In the rows, 128 means zero.
Rows swapped in pairs by one turn or mirror: which row each one swaps with:
The rows were stretched afterwards, more along some directions than others.
z259: [131 121 121 118 115 114 111 109 120 117 124 126 160 154 126 113 129]
z655: [162 146 119 115 135 119 113 123 137 104 145 114 156 138 123 136 125]
z196: [128 119 121 134 137  85 116 153 134 120 133 106 158 133 119 134 107]
z584: [115 140 120 112 131 131 122 112 114 112 155 123 137 151 116 118 138]
z861: [136 150 128 115 128 118 139 140 116 127 125 105 130 123 118 106 139]
z907: [119 130 127 130 124  99 138 144 152 158 148 120 163 157 110 118 137]
z702: [108 159 137 134 116 109 129 155 137 134 164 135 158 149 116 124 107]
z35: [110 155 111 144 128 126 128 136 114 120 139 126 160 156 127 154 130]
z919: [126 158 122 130 123 109 123 142 146 107 150 127 162 164 142 116 153]
z516: [117 157 132 119 128  87 130 130 139 151 135 123 170 164 141 112 160]
z699: [148 173 139 146 111 122 130 162 166 136 152 123 144 158 133 162 107]
z857: [116 136 130 126 119 112 134 148 151 121 135 123 142 166 125 120 109]
z515: [148 139 116 109 128  98 116 119 143 150 142 117 146 152 131 109 135]
z62: [148 160 137 154 126  96 143 171 157 156 156 126 155 172 135 150 128]
z750: [140 143 134 130 128 118 123 135 142 112 150 121 121 128 122 130  97]
z153: [127 158 112 134 122 130 110 123 122 100 143 125 146 161 143 162 138]
z364: [127 185 121 127 148 118 133 171 139 151 156 129 150 181 139 150 135]
z881: [146 155 138 145 101 106 139 165 166 145 150 133 169 134 113 133 101]
z858: [ 96 140 106 111 164 106 112 132 102 139 122 121 144 164 134 122 168]
z721: [137 126 118 129 149 116 124  98 115 132 139 116 149 136 115 121 120]
z127: [100 138 124 127 144 108 108 151 137 152 158 129 151 154 127 137 113]
z265: [109 154 122 135 156  97 126 172 144 157 136 123 152 165 139 157 134]
z2: [108 146 117 122 109 114 124 132 107  91 131 111 145 130 126 133 130]
z39: [127 166 115 119 132 110 121 137 133 136 128 129 151 154 147 145 178]
z64: [153 176 121 114 135 117 125 136 132 126 140 117 126 148 148 135 150]
z600: [129 167 118 143 125  90 124 170 153 127 160 117 172 173 140 146 135]
z18: [124 147 126 136 145  93 125 167 157 138 154 121 175 140 112 153 115]
z418: [130 184 138 130 132 126 142 155 156 179 153 137 118 152 128 122 148]
z370: [118 123 133 125 146 122 129 119 133 128 135 134 120 135 118 114 155]
z135: [112 128 111 110 136 116 103 116 103  77 134 128 162 146 125 123 119]
z386: [116 150 108 120 137  91 105 141 113  86 132 107 165 158 140 148 142]
z402: [122 125 132 128 157 117 109 125 137 136 143 126 154 153 132 118 158]
z277: [140 168 126 137 148 107 148 140 133 169 160 121 146 145 110 129 134]
z466: [128 127 107 115 138 120 116 145 130 145 132 124 140 150 115 128 115]
z393: [126 130 140 141 146  98 120 148 157 142 162 121 168 140 123 109 125]
z518: [134 161 126 136 129 121 121 130 113 105 151 128 136 154 143 153 146]
z603: [139 148 141 125 105 121 115 150 159 135 141 124 157 177 131 152 108]
z399: [105 156 116 109 135 104 122 150 141 133 152 135 126 127 117 114 139]
z157: [138 153 128 139 143 109 153 160 128 155 158 118 138 138 101 124 123]
z388: [ 85 134 134 117 154 115 143 141 135 143 121 131 118 145 114 113 132]
z960: [124 155 135 127 132 132 120 127 120 143 144 123 159 174 139 135 123]
z999: [119 170 120 109 113  89 119 144 119 110 146 113 163 155 127 145 134]

z157 swaps with z370
z516 swaps with z960
z39 swaps with z364

Rows swapped in pairs by one turn or mirror: which row each one swaps with:
The rows were stretched afterwards, more along some directions than others.
z241: [132 118 131 129 131 127 129 126 141 115 132 162 115 143 133 143 124 145]
z436: [133 138 119 111 106 156 129 133 145 142 127 165 161 119 145 150 152 165]
z828: [174 124 118 128 143 163 103 128 114 147 118 133 123 125 177  99  91 145]
z377: [145 111 123 115 140 145 124 102 140 134 142 158 100 137 157 137 116 133]
z32: [129 132  89 111 111 152 132 159 114 103 127 126 150 138 148  96 120 150]
z736: [158 112  88 159 141 138 138 141 109 100 124  99 123 154 145  84  80 122]
z646: [140 146 115 123 132 149 114 143 120 117 127 129 131 142 156 117 144 123]
z102: [159 145 129 109 118 154 122 134 131 131 101 149 133 116 156 104 132 166]
z362: [148 150 125 130 121 162 121 140 130 124 110 140 135 133 154 147 141 155]
z431: [162 124 101 160 142 140 132 148 113 106 123  99 133 152 152  84  84 132]
z549: [135 147  96 118 123 175 134 148 104 113 119 132 138 128 153 122 150 136]
z327: [136 136 109 128 108 147 160 116 149 128 121 141 125 132 140 124 105 155]
z731: [169 121 115 130 127 125 125 143 130 116 141 112 138 141 118  90  95 129]
z592: [129 124 108 119  99 144 161 119 153 117 135 141 132 140 129 116  99 150]
z415: [163 139 105 101 133 178 115 134  95 132 107 130 141 114 167 108 125 148]
z715: [160 118  98 157 141 133 136 149 115  95 124 104 134 149 140  77  79 133]
z690: [133 124 112 124 104 143 163 114 157 126 132 150 124 126 135 128 102 165]
z838: [146 128  99 162 142 133 140 142 120 104 121  99 127 145 150  97  93 128]
z53: [146 129 109 111 123 174 134 126 124 132 117 141 148 104 150 107 133 163]
z292: [155 137 134 110 128 167 117 148 101 141 104 164 127 119 165 123 127 173]
z688: [178 120 130 135 136 148 109 128 139 130 130 139 133 130 150  84  75 150]
z363: [146 133  98 116 123 133 135 121 129 123 131 119 131 135 135 118 115 114]
z513: [144 164 128 130 126 141 112 142 133 124 111 126 156 135 151 140 143 148]
z136: [111 155 127 112 120 147 147 126 138 132 111 161 126 119 173 154 156 135]
z338: [175 123 137 131 131 161  98 146 111 140 125 131 136 132 157  96  84 159]
z195: [176 125 114 143 147 132 117 145 136 132 126 140 136 150 160 107  99 161]
z966: [141 150 102 131 130 166 119 151 109 123 119 136 139 126 168 129 144 134]
z279: [142 143 136 102 107 154 118 132 144 144 126 162 165 116 150 138 149 174]
z977: [173 142 114 137 150 140 121 131 147 138 120 143 124 138 172 115 118 161]
z580: [133 160  90 111 122 141 143 146 133 111 118 125 158 115 153 118 142 152]
z246: [118 159 137 102 124 145 131 135 132 150 112 154 120 130 175 143 157 135]
z532: [173 124 111 122 138 163 126 142 105 131 105 146 133 118 148 105 107 164]
z121: [145 104 118 139 139 141 134 119 137 116 140 165  99 129 144 135  96 152]
z967: [150 112 117 129 109 141 153 121 151 122 137 151 120 140 129 111  85 166]
z462: [135 148  86 107 114 148 143 155 121 110 121 131 149 130 148 108 124 148]
z94: [167 126 112 133 129 127 128 136 138 130 130 148 140 154 150 111 108 161]
z349: [161 129  95 164 149 137 136 143 116 101 115  97 125 148 152  84  88 125]
z249: [134 121 129 122 116 161 131 120 151 136 136 176 146 120 150 151 136 178]
z240: [137 115 103 121 102 153 159 114 141 124 130 149 123 131 140 118  90 159]
z521: [141 126 122 120 124 121 133 126 138 121 136 128 130 151 123 110 108 109]
z361: [150 121 110 145 135 149 134 109 141 115 146 141 113 128 141 131 116 147]
z749: [143 130 130 141 131 110 132 119 155 106 134 144 114 135 140 130 123 141]

z513 swaps with z246
z195 swaps with z462
z377 swaps with z415

